In the data rows, zero lies at 4.5, halfway between 4 and 5.
Here is a table of points, one per row:
[6 3 4 2 5 4 6 4 1 7 6 5 3 5 3 4 2 4 3 5 5 4 3 6 3 4 4 4 5 3 4 2]
[6 3 6 5 4 0 6 4 4 3 4 7 2 2 5 4 3 6 5 4 6 3 6 7 5 3 7 4 3 5 3 3]
[5 1 7 1 3 3 6 7 4 4 1 2 0 5 5 5 5 2 6 5 5 6 5 4 2 6 6 7 7 6 5 4]
[5 2 5 5 6 4 9 5 5 4 5 4 3 3 4 1 2 5 4 5 5 3 1 4 5 1 3 3 4 2 4 5]
[7 3 5 1 6 4 3 5 4 3 5 5 9 4 2 5 5 6 4 7 3 4 7 3 4 2 2 3 3 6 7 4]
[6 6 5 7 4 2 4 8 7 5 6 6 2 3 5 3 8 2 4 5 3 3 4 6 6 6 3 5 3 8 7 2]
[7 3 1 4 5 5 3 5 5 5 7 4 3 5 5 5 6 4 8 1 1 6 3 7 6 4 3 5 6 6 3 6]
[6 2 5 6 7 5 6 6 4 4 1 4 4 6 2 3 4 4 4 6 2 5 6 6 5 3 6 4 5 4 5 4]
[6 4 0 5 1 7 4 4 7 5 5 4 5 4 6 4 6 5 3 3 5 5 6 6 4 5 3 3 3 6 6 6]
[2 4 2 7 5 4 4 5 5 6 3 2 4 6 5 7 7 6 6 6 4 8 4 3 4 6 4 5 5 3 5 2]
[8 5 4 5 5 7 5 2 1 2 3 4 6 8 4 3 1 4 6 5 2 3 6 4 4 5 6 5 6 5 1 1]
[3 6 4 5 6 6 5 4 6 3 7 6 3 8 7 4 6 4 5 3 2 5 5 5 5 3 3 5 7 7 4 2]
[6 4 7 3 6 6 9 6 4 5 6 2 5 6 3 4 5 4 2 5 5 3 6 5 2 4 7 8 3 5 6 3]
[5 4 3 4 6 3 0 5 3 3 5 4 7 3 3 6 4 7 6 5 2 6 3 2 4 4 5 5 4 3 5 1]
[4 5 2 6 8 2 5 4 7 4 3 3 6 5 5 5 3 3 5 4 5 7 5 1 4 7 4 4 5 2 4 5]
[6 4 4 3 4 5 7 6 5 4 8 2 5 5 8 7 6 4 4 0 4 4 5 4 6 7 5 5 5 8 4 4]
[8 5 2 1 3 4 3 3 4 8 7 4 4 4 4 7 1 4 5 6 4 3 3 6 6 7 5 4 7 8 8 5]
[3 3 6 5 6 3 2 4 3 4 3 5 4 7 4 5 5 4 4 3 8 3 4 8 5 8 4 7 2 5 5 2]
[5 5 2 5 6 2 3 7 6 2 3 4 3 2 4 7 4 5 5 5 6 6 6 3 7 4 7 4 5 3 7 3]
[3 6 3 7 4 4 2 4 8 3 8 4 5 5 6 5 4 3 2 6 2 2 4 4 7 6 7 4 3 8 5 4]
[3 5 2 4 4 4 5 1 5 8 9 6 0 6 3 6 5 0 5 4 2 3 4 4 5 6 3 5 3 5 6 7]
[4 7 7 6 3 4 2 5 2 7 6 0 3 5 2 3 3 7 8 1 4 4 5 4 3 3 7 3 4 5 7 4]
[4 3 7 4 6 4 6 5 1 8 3 6 3 7 5 4 4 2 3 7 2 5 3 6 4 3 6 5 6 3 2 3]
[3 5 4 3 5 5 4 5 2 7 6 6 7 3 4 5 7 5 5 6 3 8 7 5 5 6 6 4 4 1 4 2]
[4 2 6 2 6 6 7 0 1 2 5 4 3 6 3 4 6 5 3 6 4 6 6 5 4 5 3 3 4 6 0 5]
[3 1 3 2 4 5 3 3 3 5 5 7 4 5 6 5 4 6 5 5 4 5 3 1 5 2 5 7 5 4 8 4]
[8 4 7 5 6 6 3 4 3 6 5 3 6 4 5 4 4 1 2 6 6 5 4 3 5 4 4 3 5 2 1 5]
[3 8 5 3 2 8 2 5 5 6 2 1 3 0 5 3 2 5 4 4 6 4 3 4 5 4 3 5 3 6 2 8]
[7 5 5 6 7 4 4 4 2 3 5 4 0 8 8 6 4 6 3 7 4 4 5 6 4 6 4 5 2 4 5 6]
[4 4 6 6 5 5 6 5 1 5 5 5 4 5 4 3 5 1 3 7 5 1 7 5 4 4 7 6 5 3 4 4]
[6 9 7 4 2 3 6 5 3 4 3 6 6 6 5 5 3 6 7 4 8 6 0 5 2 6 4 3 5 7 4 7]
[4 5 4 2 5 6 1 4 5 2 7 5 0 2 7 7 4 1 4 2 5 7 5 4 9 6 4 2 7 5 5 5]
[3 3 5 5 3 7 3 6 7 5 6 2 9 5 8 5 5 5 5 5 4 5 4 8 6 7 6 1 5 5 5 7]
[5 2 7 5 4 2 4 3 2 2 3 3 5 4 4 4 7 6 3 6 4 6 2 4 5 6 6 4 7 4 4 4]
[5 2 4 3 7 3 4 5 2 4 3 4 4 4 5 3 3 4 5 4 5 5 5 6 3 4 4 5 6 4 4 5]
[4 6 4 5 4 7 3 7 4 6 3 5 3 5 3 2 3 9 6 2 4 3 5 5 3 4 5 4 7 6 4 6]
[5 6 2 3 5 2 4 7 5 8 2 5 5 1 5 5 7 5 5 5 5 3 2 3 6 1 3 5 4 3 5 2]
[6 8 4 4 3 2 3 3 8 6 5 5 5 4 4 5 6 3 1 2 3 4 2 5 6 5 3 2 6 4 5 2]
[4 3 7 5 7 4 3 6 4 2 5 5 4 3 5 5 4 3 5 5 5 0 4 6 3 7 5 3 5 3 3 5]
[5 8 5 7 5 6 4 3 5 4 4 0 4 2 4 3 2 3 6 3 5 3 1 4 4 4 5 3 5 4 5 6]
[5 2 5 6 5 3 4 3 2 3 6 6 6 5 2 2 7 6 3 3 4 3 4 3 5 5 2 7 6 4 2 7]
[3 6 3 4 6 2 7 6 4 3 2 8 5 4 8 5 4 5 4 2 4 4 4 1 4 4 4 5 6 5 6 4]
[4 3 4 7 3 5 5 6 2 5 2 3 5 4 7 3 1 2 1 4 5 4 5 5 4 4 4 5 4 2 4 6]
[5 5 6 4 6 3 6 4 6 4 4 4 5 4 3 5 4 5 0 4 7 4 5 5 4 2 7 4 4 4 3 5]
[6 3 4 7 5 7 8 5 4 5 3 5 1 5 2 7 4 6 3 6 5 4 3 4 4 6 3 8 6 5 4 5]
[4 8 5 6 2 6 3 8 3 1 6 5 4 4 3 4 2 7 4 3 5 3 3 5 3 5 3 2 4 3 5 4]
[4 2 6 4 3 7 7 2 5 6 3 2 2 6 5 4 6 6 5 7 6 3 2 5 4 7 3 3 2 2 3 4]
[4 4 4 8 6 2 2 5 6 5 4 8 6 3 5 5 4 3 6 5 1 3 4 1 3 4 6 4 1 4 2 4]
[5 6 2 8 3 4 5 5 5 5 6 5 4 6 4 5 4 4 4 4 4 8 4 5 6 5 3 4 7 8 6 3]
[7 6 4 5 5 3 3 3 9 8 4 5 6 8 4 5 6 4 4 4 4 2 8 9 4 6 4 3 8 5 5 4]
[5 3 5 6 2 3 6 5 6 7 8 7 4 3 3 4 4 4 3 3 3 6 4 4 6 6 2 2 7 4 6 5]
[4 7 4 4 2 8 4 3 5 3 2 4 3 8 2 3 5 7 2 1 5 2 3 1 3 5 7 1 3 3 7 7]
[2 4 2 7 8 7 4 5 1 6 5 9 4 2 6 5 5 5 7 4 3 6 6 2 4 3 5 6 5 5 4 4]
[3 2 5 6 3 6 2 4 9 3 6 7 3 7 6 4 4 4 5 3 6 4 3 4 6 6 5 4 6 9 4 2]
[5 4 6 7 2 4 3 5 6 5 4 5 8 3 6 5 7 5 5 6 6 6 5 2 3 3 3 4 4 4 4 4]
[5 3 5 6 6 6 3 4 4 3 5 4 3 3 5 2 4 6 5 7 7 3 7 8 7 7 3 7 4 2 5 5]
[3 9 9 8 2 5 6 4 3 2 3 4 4 4 3 5 5 5 7 5 1 6 6 5 3 2 4 4 5 4 6 9]
[3 9 8 2 4 8 3 5 6 5 4 5 3 2 3 4 5 5 4 3 5 5 3 4 4 2 7 3 1 3 2 6]
[7 5 6 5 5 2 8 5 2 2 4 3 3 6 6 6 4 3 3 3 5 8 4 6 4 5 2 6 3 3 4 5]
[4 7 6 2 2 8 1 6 1 7 5 5 4 7 1 3 5 7 3 3 6 5 5 3 8 5 1 5 5 4 2 5]
[5 4 2 5 7 5 4 6 5 4 5 3 5 4 4 5 9 7 7 7 4 5 4 1 5 4 6 6 6 4 5 5]
[5 9 4 7 4 6 2 4 4 3 4 2 6 5 4 4 3 3 5 1 6 5 1 5 2 3 1 7 3 6 3 5]
[2 5 4 6 5 6 7 1 6 5 4 3 6 2 4 7 5 7 6 4 3 9 4 4 4 5 4 9 4 4 6 1]
[4 5 5 4 5 5 7 6 7 2 9 4 4 1 6 7 3 4 5 3 4 5 3 7 6 5 2 2 5 6 6 4]
[4 2 3 1 2 8 6 6 7 5 6 6 4 2 5 2 5 2 3 5 2 5 4 6 4 6 4 3 7 5 3 3]
[3 4 5 4 8 6 3 3 6 7 3 5 6 0 5 6 3 6 6 6 3 7 6 3 1 6 4 4 6 6 2 3]
[2 3 6 1 5 1 8 4 4 4 5 2 7 7 6 1 2 6 4 5 6 4 2 4 7 3 5 6 4 4 3 6]
[5 4 6 2 3 5 5 4 4 5 3 5 7 3 4 8 4 3 6 7 3 3 8 2 5 6 4 7 2 5 6 5]
[2 6 7 3 4 7 1 6 3 4 4 4 5 6 1 5 4 5 6 3 6 5 3 5 3 3 6 4 4 5 8 6]
[4 5 2 7 6 7 4 5 5 4 4 6 4 5 3 8 5 6 6 5 8 5 7 3 3 2 4 0 1 5 3 2]
[1 3 3 2 3 2 5 5 4 5 3 4 5 5 6 6 5 4 7 5 7 6 8 1 4 4 3 3 2 5 4 7]
[1 5 4 6 7 3 7 6 4 5 3 5 7 3 5 6 7 8 5 6 4 4 4 3 3 5 4 4 7 6 6 4]
[5 7 3 2 2 2 7 4 6 6 7 3 5 5 5 4 7 3 7 5 7 3 4 4 7 6 5 3 3 7 5 6]
[5 5 4 6 4 8 5 4 8 7 7 7 4 4 8 2 4 5 3 6 4 6 3 4 5 5 5 2 3 6 6 6]
[5 7 4 4 5 5 6 4 7 4 5 5 7 1 4 2 6 2 5 3 3 8 6 5 7 6 7 6 7 6 6 6]
[5 4 4 5 4 1 2 3 3 5 7 2 4 7 5 3 2 5 1 7 6 5 8 5 3 3 3 8 5 4 4 5]
[7 3 6 5 4 3 4 2 2 3 3 4 2 4 4 2 4 3 3 4 7 8 7 6 6 4 4 2 3 4 7 1]
[3 7 4 6 5 4 3 4 4 4 6 5 3 5 6 4 4 3 5 7 3 2 6 4 7 5 2 3 9 6 7 4]
[5 1 5 6 2 2 4 3 2 5 2 5 4 1 5 6 4 5 5 4 6 3 4 8 6 7 7 5 3 6 3 6]
[4 4 5 4 5 6 5 5 6 7 3 6 7 5 7 5 3 5 7 4 6 6 7 3 6 2 4 3 4 2 4 4]
[7 0 7 8 4 6 6 5 3 7 6 7 5 5 2 5 3 3 1 5 6 6 6 3 4 4 7 6 4 5 4 7]
[6 2 4 4 6 7 5 4 0 4 5 3 6 3 5 2 6 3 2 7 8 4 4 6 1 3 7 5 5 7 6 3]
[5 2 6 6 3 1 3 5 4 3 4 5 4 2 4 4 5 4 3 4 6 6 4 6 4 5 2 6 4 5 1 3]
[8 5 6 3 3 2 3 6 3 3 5 7 5 5 6 4 2 6 3 5 6 6 6 5 4 6 5 7 2 4 4 4]
[3 3 2 3 7 3 5 4 5 4 3 9 6 3 3 7 7 6 7 4 5 5 5 3 2 7 4 7 7 4 5 8]
[4 4 4 5 5 7 4 4 4 6 3 6 7 5 6 4 6 4 6 5 4 5 5 2 3 6 3 3 2 2 6 5]
[4 5 5 3 3 8 5 7 4 6 2 1 3 5 2 5 6 5 4 4 3 3 3 6 7 2 3 4 3 5 2 7]
[4 9 6 3 3 4 1 4 5 7 3 5 1 4 7 4 7 7 4 3 6 2 4 4 3 1 6 3 4 5 4 9]
[5 1 6 5 5 5 5 3 5 5 4 4 4 6 4 6 4 5 2 7 4 4 3 9 5 2 3 6 6 3 4 6]
[3 7 4 1 3 9 2 4 6 3 2 6 6 7 2 4 5 4 3 3 5 5 2 8 2 2 5 7 5 3 5 6]
There is one direction along which these points spread out most. Take the direction at right angles to it along which they spread out most. Then take the direction at right angles to both along which they spread out most. Go by this last direction. How many in every 100 of the points above lie lower along it than each point below? Round to a whole number. More than half of the points above lie lower than the first one.
[5 3 5 2 6 4 4 7 7 5 5 3 5 7 5 7 4 4 5 6 4 2 7 2 4 2 2 6 6 2 6 3] : 32
[2 3 5 6 7 2 2 4 5 6 4 4 9 6 4 7 6 5 6 4 3 7 4 3 5 3 5 6 5 4 7 5] : 6
[6 3 3 3 5 4 6 3 4 5 3 3 6 6 5 5 5 4 8 3 5 4 5 1 5 3 3 2 3 4 6 5] : 26
[5 5 3 4 4 4 4 6 8 0 7 6 6 9 6 5 5 1 5 3 3 7 4 7 5 6 3 2 4 5 3 5] : 96
[2 6 1 4 2 3 8 4 2 4 5 4 8 4 4 7 4 5 5 7 3 3 9 4 6 3 5 5 5 4 3 4] : 27
[4 2 5 3 5 3 5 4 7 5 5 4 1 6 2 3 3 4 2 7 6 7 7 5 2 4 8 6 4 5 4 4] : 67
[4 8 4 5 8 3 6 6 6 6 5 7 6 7 5 2 3 3 5 4 4 7 4 6 9 6 7 2 3 8 4 3] : 76
[7 5 4 5 5 3 5 4 4 4 7 6 3 5 3 3 4 3 7 7 7 5 1 6 5 6 8 7 4 1 5 5] : 67
[3 5 5 4 3 6 6 3 9 5 4 7 6 3 4 6 5 6 8 3 8 2 6 3 4 3 4 8 5 2 3 2] : 12
[7 3 6 6 5 7 7 5 3 2 3 6 6 4 5 5 2 3 4 3 7 1 4 5 8 4 5 8 6 4 7 5] : 70
[6 5 4 5 4 4 7 2 5 2 3 5 3 5 5 4 3 5 4 5 5 1 5 6 4 7 6 5 5 3 3 3] : 79
[4 3 3 7 6 3 7 2 1 5 6 1 7 4 2 4 6 3 2 3 6 2 6 6 3 5 5 4 6 2 1 5] : 59
[4 7 5 4 3 5 3 7 7 5 3 0 1 5 3 3 4 8 4 2 3 6 7 3 3 4 3 6 5 4 3 7] : 31
[4 6 4 3 5 3 7 3 5 5 8 5 5 3 6 3 6 3 2 3 1 2 6 7 2 6 3 3 4 6 6 4] : 96
[1 4 2 5 6 3 3 6 4 5 2 6 6 5 2 5 4 5 7 8 3 3 5 3 3 4 6 4 3 6 7 2] : 1
